These are runs of 8 systems, one row a step. Runs of the same system follow the same rule from any start.
G, path 1 (10 x 20):
[[  4   6  -7  11  14 -17   4  31  34   5   0 -25  -1   3   8  -4 -12 -32
   -7 -12]
 [ 10  19   6 -13   5   2   2  -3  16  10  26 -10  35  15  19 -12 -16 -13
   -2  21]
 [-13  32  -3   5 -24  -6   0 -22  11   8   2   1  15  10 -18   1 -34  21
    2   8]
 [ -4  22 -19  10   9  13 -25  -5  21 -11  -9  -3 -29   3   9  18 -20  19
   14  -4]
 [ 10  -3   8   5  32 -23   2   1  -3 -14  30 -12 -30  -7  18   1 -24   2
    9   0]
 [ -6  12  18  18  16 -11 -15   7 -19  -2  23 -22  23   4  -6 -11 -16 -12
   -3 -26]
 [  1  18 -16  -5   9  30 -19 -17 -17  -6   6  10  29 -11   1 -26 -14  11
   -9  -3]
 [-23  11  -6  11   4   0   7 -39 -21  -7 -20   6 -13 -30   2  -1 -15  12
    4  11]
 [-19 -22   3  12  20   6 -13  12 -22 -12 -18  -8  -7 -14  16  35 -11   1
   16  -4]
 [  0 -39  11 -22  23  -9 -15  -2 -23  -9  19 -12   6   0   6   0   8  11
  -16  -6]]
E, path 2 (10 x 20):
[[  2   5   5  16   2  19 -20   8 -30  10  17  -9 -13 -14  -4 -29  20  -7
    8 -19]
 [  1 -11  14  16  11  -9  23  14 -36 -13   6  16   6 -22   6   9 -26 -12
   14  -3]
 [-36 -22   6   3  -8 -12 -13 -12 -22   5 -19 -19   5 -15 -13   6  -4   7
  -18 -17]
 [ -2 -19  23 -10  10  20 -16  -8 -26 -10   0   5  13  12  21  25  26   7
   13   5]
 [ 13 -26  11 -17   1 -32  15  -7  -2 -16  15  14  -6  15 -18   8   3  23
  -13  -8]
 [ 11 -19  -1  -7 -22  15 -16  22  -3   9  -1   5 -13   3 -13 -16  37  -3
  -12 -24]
 [ 18 -19   9  -7 -10   2  35  14 -17   5   9  27  -5 -19  14  -8   8 -17
   10  21]
 [-20  -9   3   6 -26 -23  25   0   2  13 -27  -2  19  -7 -23  -2   5 -15
  -18  -5]
 [-10 -15  -6 -16 -14  30  -8   6   5  10 -27   5  25   6  18  24  14  -4
    5  22]
 [  7  -2   2 -22   5 -21  24 -32  22  -9  -5  11   2  15   2   9   9  12
  -10  25]]
Q, path 3 (10 x 20):
[[  6  16  -3  -4  21  -3 -19  -1  13   0  34 -20 -10  11  16   3 -30  13
   14  12]
 [  8  28  -2  14  23  -3 -17  -7   0 -12  26  -8   3  20 -19  -4 -14  21
   12 -14]
 [  3  30  -5  13   3  19 -20 -14 -18 -11  14  12  -4 -10  -2 -17 -26  17
    7 -15]
 [-25  27   7  28   3  -5  -5 -25 -21  -5  -4  -8  -5 -19   1   2 -33   5
   11  -5]
 [-20   5  14  17   5   5 -16  -1 -20 -14 -11  -2  21  -1  12  31 -33   3
   11 -14]
 [-17 -24  18  -7   7  -2 -23 -12 -35  -9  10  -7   4  -3   8  20 -14  23
    0  -7]
 [ -6  -6  33   7  -7   0 -11 -19 -32  -9   3   8 -11  10  -5  20  20  20
   15 -11]
 [  1 -18  12  15 -14   4   2  12 -34 -10  -7  22 -25 -16  -7   9   8   6
   12 -22]
 [-11 -19  23  15  -3 -13   9   0 -28  -6 -18   1  -9 -23   3  -3  17 -22
  -12 -26]
 [-10 -24  22   1 -16   1  17  12 -29   9 -14   7  28  -9   6   7  17 -23
   -1   2]]
P, path 4, 10 rows:
[[-13   6 -16   4  -5   6  16   4   7  18  -8  -5 -19 -25  18   3 -22  -9
   19  37]
 [-17   4  12   2  27 -20   3 -13  17   0  -8 -32  17   9  23  18  -4 -19
   -2  14]
 [  0   1   0 -13  -4  23 -35  11  15   3   4 -11  28  30  11  21  -1   9
    2  -3]
 [ 18  21 -16  -6  20   9 -19 -14   5 -14  27   5  -8   9  -7 -18 -13  28
    0  -4]
 [ -3  36  -7  39  -2   4  -2   3   2  -5 -11   3 -20 -10 -13  -6 -12  -7
   16 -23]
 [-19 -17 -16  15  14  -7   5  29 -16  11  -2 -20  -4 -28  -3   4 -27 -10
   10   5]
 [-25  -9  23  -2   8  -5 -15 -22 -26  -3  -4 -19  28 -11  21   3 -10  -9
  -16  -6]
 [-10  -9  16 -13 -20  11 -27 -16 -12   0   5   3  -5  15   2  28  -3  35
    8   2]
 [ 11  -6 -14  -2  27  -2  -7 -19   4 -30 -10  13 -33   0  -5   8  13  26
   -1 -11]
 [ 11  -3   7  21  -2  -5  -8  29   6  -6  -6  -2 -33  -5   2  -5  13 -20
   -3 -40]]
A, path 5, 10 rows:
[[ 29 -25  17 -18  -3 -10   9  22   5   1  24   6 -10   5  15 -16  20 -18
  -16  -7]
 [  1  15   9   7 -27 -16  24   4  16  11  -9   8  30  20 -27  -3  11 -14
   -6  -4]
 [  8  -5 -30 -12 -19  37  -1  20   4   5 -18  26  14 -12   0  -6   1   0
    0  10]
 [ 10   4  -3 -16   9   1  15 -31  19  -2 -10   6 -19  -5  23 -11  27  -7
   -8  26]
 [-15  -2  10  -8 -15  -3  -8  -1  26  11 -11 -17   9  27  11  39  -1   5
    7  18]
 [ 24 -14 -17 -26  19   7 -11  19  14  -7  29   3  14  20  -1  -1 -10  17
   -3   7]
 [ 20  44   4  13  -3  -5   5  -4  27   5  20  -3  -6  13   2 -24  -4 -14
    5  -2]
 [-13   7 -21  13  -8   5  18  23   3  23  -2  -5   2 -12  -7   6 -24  -5
   27  30]
 [ -4  -3 -26  -8  38   0   5 -13   7 -14 -10  -6  14 -20  18  -9 -18  -7
  -16  12]
 [-20  19  24  -4  -9   2 -23 -33  -5  14  14 -24   6   2  25  -1 -15   3
   -2  11]]
T, path 6, 10 rows:
[[  9  21   3  -3  34  -7  13 -23  13  -4  13 -11  18  13  14  -7   8  -9
    7  27]
 [  4  22 -13   0 -38   4  -4  14  31  15   6   8  -5  14 -16   3 -26  12
    5   0]
 [  1  -6 -32   4  37  10  -4   6  12  -2 -12 -14 -30 -13   6  -2  17   2
   11  15]
 [ 11  22  24   7   5 -15  -4   1  18 -11  22  -5  -5  13  28  10 -32 -11
    5 -10]
 [-11   6 -23  21   3   4 -11  26  -8  15   8 -18  -1  -1 -37  -8  -9  11
   16  -8]
 [ 11  27  -8   7  34  22 -14 -26   1 -27  -8  11   4   1  21  -4   8   1
    3  -5]
 [-16  18  16  14 -35  -8 -11 -12  -4  14   8  -5 -31  -7   1   4 -28  11
    9  -7]
 [-20 -10 -15  23  31   0   0   9 -10 -13 -35  -9   4  -9 -11  23   8  -3
   11  -9]
 [  6  -2  19 -12   4   4 -26 -14 -16 -21  21   9   4   3  21   6 -24  15
  -12 -21]
 [-22   3  13  20 -13  -8 -10 -11 -19  18  -3 -22  -5   3 -30  -9  28   4
    3 -13]]
B, path 7:
[[-27 -19 -16   8  24  -5 -22   5 -15  -2 -12 -27   0 -10 -17  10  -8  15
   -4 -15]
 [ -7  -5  17   3  14  -3  -8 -26 -27 -14  -1  -2 -19 -30  29 -13  -4  -9
  -13 -13]
 [-26 -19  25  15 -18 -16   4  -1 -35   5  -8  -3   3  -6 -14  22  -3   6
    8  -9]
 [ -8 -29 -14   0  23   4  -8   0 -12 -23 -34   5  -4 -15  -1  10  16   3
  -16 -21]
 [ -1 -23  25 -12 -26  -2   6 -10 -25   3  -1  13 -12 -23  16 -15  11 -11
  -20  -9]
 [ -8 -15  12  13  -9  -3  12   3 -20  -2 -25  12  13   9 -26  17  37   0
    7 -11]
 [ 12 -21 -19 -16  -5  15   9   8   2 -17 -28  32   7 -18   5  -7   8  -6
  -24 -11]
 [  2  -6  19 -10 -38  -3  14  -8   4  21  -7   6  -3   2  -2 -16  35 -16
  -15   4]
 [ 16  -3  -2   2   2  12  22  14   6 -11 -21  30  25  17  -7  18  29  -8
   14   8]
 [ 19  -9 -22 -31 -23   7   6   8  29   6  -1  20   8   3  -3 -18  -1   3
  -26   5]]
Z, path 8 (10 x 20):
[[ -3  10 -24  16  -2 -16  28  14  15  -4 -12  12  -3  -5 -24  13 -33   8
   13   7]
 [ -7   1  -3  -5  13   0 -21   3  34  -4 -10 -23 -15   9  34  25 -13  -7
   -3   1]
 [ -8  -2  33  -4   7 -19   0 -14 -22   6  35 -18  17   8  11   4 -17   3
    7  13]
 [ 12  15 -12   9  12  -8 -10   8   6 -13  15   1  17  17 -35 -14 -11  14
   -9 -29]
 [  9   5 -13  -3  13  15 -15  -9  -2 -16   0  10 -24 -29  27 -22 -17  -3
  -15 -15]
 [-26   3   3  27  19 -15  20 -13 -27   4 -14 -15  -1 -26  -6   0  -5 -12
   14  12]
 [-17 -14  -9   7   0   8 -18  28   1  -3 -23  -9  28   8 -10  31 -12   0
    0 -18]
 [ -7 -22  10 -29   0  -1 -20 -33  -7 -12   0   0  -4   3  16  11   0  27
  -21   0]
 [  4  24  22  24   4  -2   0 -24 -25 -12   8  11  -7  11 -16   0  20  12
   21 -12]
 [ 13 -19  -9  11  -6   4  -8  40  -6  -3   3   7 -33 -11 -11  -7   6  -3
    1 -31]]
P, path 9, 10 rows:
[[  3  -5  30   9   2 -20   0  12  -1  16  24 -28 -12  14   1  -6  27 -19
    6  -6]
 [  9 -11  -3  -5   2   7  11  15 -14 -12  -4  24  47  15 -24  11   2   7
    0  -5]
 [  6   4 -13 -21 -26  10  -2 -19   7   6   1  17 -17 -21   6 -31 -12   8
  -26   0]
 [ -5  15  16  21   1 -12  21 -14  -5  13   2  -8 -28  -1  -2   1  26  -7
   28  21]
 [  1 -20  -7  -3  11  -7  20  29  16 -13 -24   9  25   6   6  31  -9 -16
   -1   3]
 [  2  -7  -3 -27  -6   6 -24  -6  16  15  14 -19  11   3  14 -28   7  -6
  -32  -3]
 [ 15  28  18  11  -4  10   3 -14 -14   3  25  12   5  20  -8  -3  14  12
   30  13]
 [  3   8 -30   7  -1  -7  22   9  24 -15 -23  24  -2  -6 -17  12 -30   9
    0  -1]
 [-12   1 -11   4   7   5  -9   2  10  20  -7 -31 -16 -23  19 -25   9 -27
  -11   4]
 [ -1   2  32   7   9  -7   4   8 -19   4  26 -12  28  18  10  18  -6  -9
   23  12]]
T, path 10:
[[-14 -16  16  18  21  -8   0  14 -34 -13  -3  -7  24  -7   2  21 -16  -9
    8 -15]
 [ -6   1   7  -7   2   7 -21 -22 -28  -8  12   2  34   7 -17 -11  -2  21
  -15 -16]
 [ -9   8  11   1 -25  15 -10 -32  -9   6 -21   9  -8   3  -9  -5  41   9
   -5  -4]
 [ -2 -21  12   0 -16 -11  24  -7  -8 -14 -27  27 -25 -17   9  18   7  -2
   -3  -3]
 [-11 -40  11 -11   2 -20   5  17 -15   1  -1 -11  12 -18   9   1 -12 -16
  -24 -11]
 [  3 -15  18 -14   3   6  -1   3 -22   8  18  -4  47  17  -4  -5  22  -4
   -2   8]
 [ 14   6  -3 -17 -23   0  17 -23   6   4   1  25  10  12 -24 -19  24  15
  -11   9]
 [  4 -12  -9 -12 -24   4  16   2  22  10 -26  13 -24 -15  15  -7  19 -17
  -15  10]
 [  4 -28   8 -12   7 -18  27  23   3   6   9  -3  -2 -10  25  13 -13 -20
    6  24]
 [  5  -7  -8 -13  11 -15   7  19  13  10  23 -16  41  19 -15  -9 -14  -4
  -11   7]]
G, path 11 (10 x 20):
[[-12   0  24   0 -14 -15  -9 -26 -20  -9   4   1  -5 -18  10  -9 -23   2
  -24 -26]
 [-15   0 -15  15  17  30 -23   7 -31  11  -1 -15   3 -13  -8  -4  13   8
   24   6]
 [  9 -15   5  -9  23  -7  15 -22 -21 -35  -9  29   7 -10   6   6   1  10
  -12  -6]
 [-28 -22  10   7 -20   0 -14   5 -25  19 -12 -20 -11 -26   3  -5   3 -11
  -10 -13]
 [  7 -17  -4  -8  29  22   0  -1 -22  -9  -4   9  22   8  -1   8  39   7
   15  17]
 [ -1 -23  16 -14 -32 -16  15 -12 -13  -6 -11  24  -5 -12  -6  -3   2   5
  -26 -15]
 [-12 -11 -11   9  -5  21 -13  17  -3  22 -19 -16 -11  -4  -7   0  42  -9
   12   5]
 [ 27 -20   7 -18   7  -5  31   2   1 -19   0  35   7   8   7   8  21  -3
   -2  12]
 [-14 -13   8   2 -39 -18   7  14  12  25 -13 -13  -4  -3 -14  -7   8 -16
  -19 -13]
 [ 18   5 -12  -8   7  27  -2  11  20   7  -5   6  13  22   6   6  37  -4
   16  23]]
Z, path 12 (10 x 20):
[[ -1  17  -8   7 -28  17 -21   5  24   1 -27   5  -7   0   1  -9   7 -11
  -20 -31]
 [ -4 -21  -4 -14   9  17   6 -10 -26  13   9   1 -15 -21  17  -4  13   7
   16  39]
 [  0   3  12  16  -8 -22  29   8   9  -7 -22  12  25  18 -24  18  13 -15
    2 -10]
 [  1  -3 -10 -20 -31  24 -34  11  21  17   6  -4 -19   7  11   1  -6  15
   -5  -1]
 [ 16  -7  15 -10  27 -12  27 -22 -12  -8  16   7  -1   2  10  -9  27  -3
    7  26]
 [  4  26   5  23 -34  -5   8  23  14  11  -2   8   7   8 -21  -7 -12 -16
    3 -23]
 [  6 -20 -32 -26  17  15 -12  11  16  10   7 -12 -17 -11  15 -12   2   7
   -6  23]
 [ -2  15  26   6   3 -17  31 -23  -4  -7  -8   9  30   2  14   4   0 -24
   -1  13]
 [ -7  13 -20   6 -24   6 -13  21  14  18   9  -5  -1  10 -26   7 -29  22
   13   0]
 [ 21 -14  -4 -19  39  -4   0  -6  17 -24   6   2 -11   4  30   5   8  -1
   -8   7]]
B, path 13:
[[-24 -21   6  -9  -5 -10   1 -19  -6  14 -21 -20  -9 -24  14 -12  16 -17
  -25   4]
 [ -2 -14  36   2   1  -7  13 -10 -21 -16 -12  15  17  10  15  28  19 -10
    6  -2]
 [  1 -33 -13 -24 -18  12 -13   9  -4  -8 -12  20   7   3 -14  12   4  26
  -17 -11]
 [ 14   0   3  -2 -11  12  -2 -13  -1  -1  -8  14 -34  -8   2 -24  44  -6
  -11 -13]
 [ 13  -5   7  13 -18  -2  39  24 -15   4  -3  30   9  -6 -15   0   8 -15
   17   6]
 [  1 -10 -27 -10   1  -4  10  15  26   4 -23  -1  28   5 -21 -12  13 -12
  -26  -6]
 [ 11  17  13 -14 -13  20   2 -19  11   6  -5  10  17   3  34 -14  17 -23
   -9  15]
 [  4   7   5  -8 -24  -3  17  -6  15   5   0  17  13  28 -15  26   1  20
   17  24]
 [ 24   3 -28 -10   6  11 -12  21  43 -10  -4   7 -20  16   2   3   4   6
   -4  -8]
 [ 22  10   3  -7  -7   4   7  10   3  22  40  -3 -15   0   9 -31   5  -9
   10  20]]
Q, path 14, 10 rows:
[[  3 -10   0 -29  18  10   0 -26   6   2   5  -4   2   3  29   2  16   7
    0  40]
 [ 13   7   6  -2 -20 -19  11  11  29   8  18   3 -20  30 -17  16  -4  17
   14   7]
 [ 17   3 -29   8  22  16 -21  22  13 -10  -3  -2 -20  -2  -9 -18  16   0
   -3 -25]
 [ 13  22  11   5  13  -8  18 -18  -6   0  23   1  -2 -17  19 -36  -8 -22
   -3   8]
 [-16  23  -7  17 -17  -7   9  11   7  17  -4  -8  35   9 -28   2 -26  -4
    7   3]
 [-10  -4 -28 -17  16  22 -21 -16   6 -16 -23   4  16  -8  13   8 -15  17
  -16   5]
 [ -5   8  25 -10  -8 -11  -8 -26   9   7  20 -14 -23   9  29  13 -12  10
    8  20]
 [  6   3  -5  20  16  -1  -9  28   2  -5  10  -6  -8  23 -24  23   2  15
   30 -11]
 [ 19  -1  -3  -3  19   6 -12  -6 -18 -25  14  16  -9 -14   3 -28  -3   5
  -17 -31]
 [-16  26  23  21 -20  -5   6 -20 -24  21   9 -10   4 -12  -4 -20  -2 -13
    9   3]]
A, path 15:
[[-17 -11 -20  -9  20   7 -14 -25 -18  -1   0 -11 -23 -20   1  -1  -6  31
    5  19]
 [ -6   8  24  13  31 -12 -20 -17  -3 -19   3 -21 -12  11  22  20   3  -1
    7 -15]
 [ -3 -15  15   3 -11 -21  -9  19 -15   5  32 -10 -10   5 -16   7 -29  15
    3 -18]
 [  8   9  -8  24  23  -5   4  16 -17 -10   6   1  10  -7 -28 -27   8 -11
   -1 -29]
 [ -9   9  11  19 -26   3  14  -2 -22   3 -14  17 -12 -33   9 -12 -14 -20
    0 -11]
 [-27 -28  -7  -1   7  -4   9 -19 -24   4 -28  -5   1 -21 -14   2  23   6
   -8  10]
 [ -2 -12  23 -10   1  10 -22 -18  -9 -24 -18  10   7   7  24  21  12   3
  -15 -23]
 [ 10 -16  20 -13 -24 -10 -10  -4  -7   6  23   5 -24  18 -17   0  21  25
   -2 -11]
 [ 20   2  -2  20   6  -2   8  31  11 -12 -11  14  -2  19 -22   9  27 -10
   11 -25]
 [ 14 -13  -6  -7 -30  -5  20  28  14   7  -6  18 -16 -19   7 -16  -7 -23
  -17  -9]]
E, path 16 (10 x 20):
[[ 20 -25  -2  -9   5   6   1  47  14  -3  -2   6  16  13   8  10  14 -21
   -4 -11]
 [  3 -10   1 -29 -28  -5  15 -17   0  14  10  12   1 -17   9 -26 -11   1
  -25  17]
 [ -4  20  -1  18 -15  11  14  -5  -6  10 -21  12  22  10 -26  -3  34  -7
   14   5]
 [  1 -16 -19  -7  -1  -1  16  20  25  -9 -25  16  -6  -3  11  32 -19   0
    5  13]
 [-12   4   3 -13  -5 -12  -6 -29  26  18  -6 -28 -12   4  11 -14  21  -6
  -22  13]
 [ 21  24   8   2  -2  13   3  15  16   3  18   8  31  33   2   5   4  -8
   19  10]
 [  8   2 -39 -10   3  -6  12   3  22  -7  -2  13  -4 -13 -16 -17 -31  14
  -16   2]
 [ -7  32  -1  20 -10  21 -13 -17   6  10 -18  -5 -23 -11  13 -15  19 -14
    7  -4]
 [ -2  11   2  16  19 -15  20  16   5   3  12 -11   4   4   9  22 -26  -9
   32  23]
 [-16   4 -14  -4  14 -11 -22  -8  18  -4  -8 -28  18  -1  -1 -10 -20  -3
  -32 -20]]

Name the system that made each run.
path 17, 2 rows:
[[ -1   3  12   1  14 -18  21  -5 -14  -6  23   2  18  -8  14   6 -44  -2
    9  18]
 [-21   9 -20  -3  -8   6 -22   1  13  17  -6 -24  34  14 -24  -3  -8  11
  -11  -1]]
 => T
path 18, 2 rows:
[[ -5 -12   0   2 -25  -9  39  -1 -12   5 -22  25  -2 -27  -4  -6  -2 -13
   -6  11]
 [-11 -25  12 -18 -13 -14  21 -10   6  17 -12  -9  -5  -8  17   5  20 -16
  -11  27]]
 => P
path 19 (2 x 20):
[[ 21 -18  21 -23 -19 -11  12  -4   9 -18   1  32  -7   5  18   7  -1   0
  -22 -13]
 [ -7 -31   3  -3 -12 -14  11  24 -10  26   7 -18  -5 -14 -13 -19  18 -19
  -11  -1]]
 => T
path 20, 2 rows:
[[ 11   1  -9   2 -12 -17  40  -3   4 -14 -14  37   4  -1 -28   2  -5   9
   -2   1]
 [ -4 -10 -14  -7 -17   5  14   5  17  18 -24  -1 -17 -24  12 -18  18 -25
  -15  11]]
 => P
path 21:
[[ 11  -5 -22  -5  15  28   5   4  -6   6  -4  11   4   1 -11 -10  40   7
   18  26]
 [ 14   5   9   4 -13 -24  30   1  25 -17 -16  24 -15  -2  11   9 -13 -17
  -10 -12]]
 => E
path 22 (2 x 20):
[[  5  -6 -24 -20  -1  12 -12  -5  12  13  12  -3 -12  15 -20  -3  15  36
    7  23]
 [ 32  10  23   1   5  -4  22  -2   7 -22   1  29  -3   8  24   1  14 -23
    2  -6]]
 => Z
path 23:
[[  7  -8  20  11 -14   6   8  32 -24  16  24   2  -8 -13  16  -5  -7 -22
   21   3]
 [ -6 -17 -21 -11   8 -22  12   8  21  10  -8 -18  17   5 -28 -14  14  -4
  -26   1]]
 => Z
path 24:
[[-21 -11 -33  -7   0  -2  -9 -11  11  15 -18 -18 -12  -6 -28  -7  11  22
  -10  11]
 [ 13   4  29   4   4   5   1 -12   0 -17  -6  15 -21  10  33  23  22  -8
   16   2]]
 => G
path 25, 2 rows:
[[  6 -11   9 -11  -9   4 -22  -8   3  -2  -5  -2   3  21 -14  -8  44   7
  -21 -26]
 [ 33  -7  -1  -3  -7  12  11  17 -16  -9  22  37 -18  -1 -11 -14  12  11
   12  -4]]
 => P
path 26, 2 rows:
[[ -7 -20  27   3  -9  -1  -8  21 -27  14  16 -15   3 -16  22  -6  -6 -25
   -3 -12]
 [ -4   2   6   7  14  -5  22  -9 -30  -2   4   6  45   6 -25  -3   9   2
   10  12]]
 => T
path 27:
[[ 25   8   4  10   0  13  -1  14   5 -27 -16  33   9  13  -2   5  17 -10
   -2 -33]
 [  0  -9   2  -1  -9  -1   3  -6 -28  10  20   4 -30 -35   2 -34  -9   2
   -6  -1]]
 => T
path 28, 2 rows:
[[  8   5  -8   5  -1 -19  10  -8  30 -22 -25  15 -33  -3  -2   4  -1   0
  -17 -23]
 [  1   2   9   7   1  12 -14  27   4  19  11 -24  -4  -8  31 -11   2 -35
    5  -2]]
 => Q
path 29:
[[-12 -10  18  17  -3   8   6  17 -28  14   0  -7  -7 -14  19  18   3 -16
   32  18]
 [ -5 -21 -11 -11  19 -30  16 -14   0 -24  -9   7   8  -6 -16   5 -18  15
  -25  -9]]
 => A
path 30:
[[ 21  12  11  -2 -10  15  -6  12  15 -14  -8  21  31  23   7   1  13 -19
  -11 -26]
 [  1   2 -21 -19 -25  27   2  -7   3  22  -2  15   7  -2  -9 -12   9  18
    6  34]]
 => B
path 31:
[[-10 -12  -9   3  15   3  -4 -18 -34   3   9  -4 -29 -22 -14 -13  12  25
   12  10]
 [  0 -10  19  21  17  -3   3   2 -30 -28 -18  15   0  -8   2  13  17 -11
    3 -30]]
 => G
path 32 (2 x 20):
[[-14   9  18   4 -25  -6  -2 -20   9  24  -1 -16 -32   6   8  11  14   4
   15  21]
 [ 10 -15  -9  -2  39  -4  14  12  11 -21 -13   5  13  16   4  30  14   0
   14  13]]
 => P
path 33, 2 rows:
[[ -1   3 -14  -6 -29  21 -11  19  20  15 -10   2 -17 -19  25 -10 -17 -17
   -9  -2]
 [ -9  -8   2   7  32 -12  17   1 -12   7  11 -20  -4  -6  12  15  -4  -4
   29  36]]
 => T
path 34, 2 rows:
[[  4  -6 -31  -4  47   7 -12 -11  -3 -22  -4  -3  -6  -8  -6  -7   6  20
   -4  -3]
 [ 10  18  30  13 -13  -6 -13 -11   0 -11  11   5 -37   3  19   1  -4  -3
    3 -27]]
 => E
path 35 (2 x 20):
[[  3 -20 -24  -9  27  -3  23   9   7   5   0  -4  -8  -3  -1  10   9   7
   19  41]
 [  2  13  26   3 -21 -16   9   3  27  -3 -11   2  22  22  16  20  -9 -24
   -9 -11]]
 => Z
path 36 (2 x 20):
[[  0   9 -19   7 -13  29  -3  16  -6   0 -14  23  28   9 -25  12  -1  15
   18   1]
 [  7   9 -29 -10  -2  -3  11 -16  32   1 -15   6 -26 -15   0 -25   2  -1
  -21   8]]
 => B
path 37, 2 rows:
[[ -9   4  13  -4   2  -2  13 -19  16   2 -29  -4  28  11  18  16  24 -22
   -6  16]
 [ 19  -7  -4 -29 -10  13 -10  17  31  10  18   1   4  26  17  11  -1   7
    2  20]]
 => P
path 38, 2 rows:
[[-22  -9  20  -7 -27  -8  -5 -19 -15   0  -4   5  -9 -15  18  19 -35  12
   -7  -1]
 [-27 -30   3   3  13 -10  -9   3 -14   2 -21 -23  17   6 -17  23  20   6
   -4  -6]]
 => T
path 39:
[[  6   6   7 -11  15   5 -30 -12  24   3   9 -27 -17  18  25  -4  26  -3
   -8  -1]
 [ 17  13  16  23 -12 -14  16  21   4   0  16  12 -23  17 -15  12   1   0
   29  -8]]
 => T
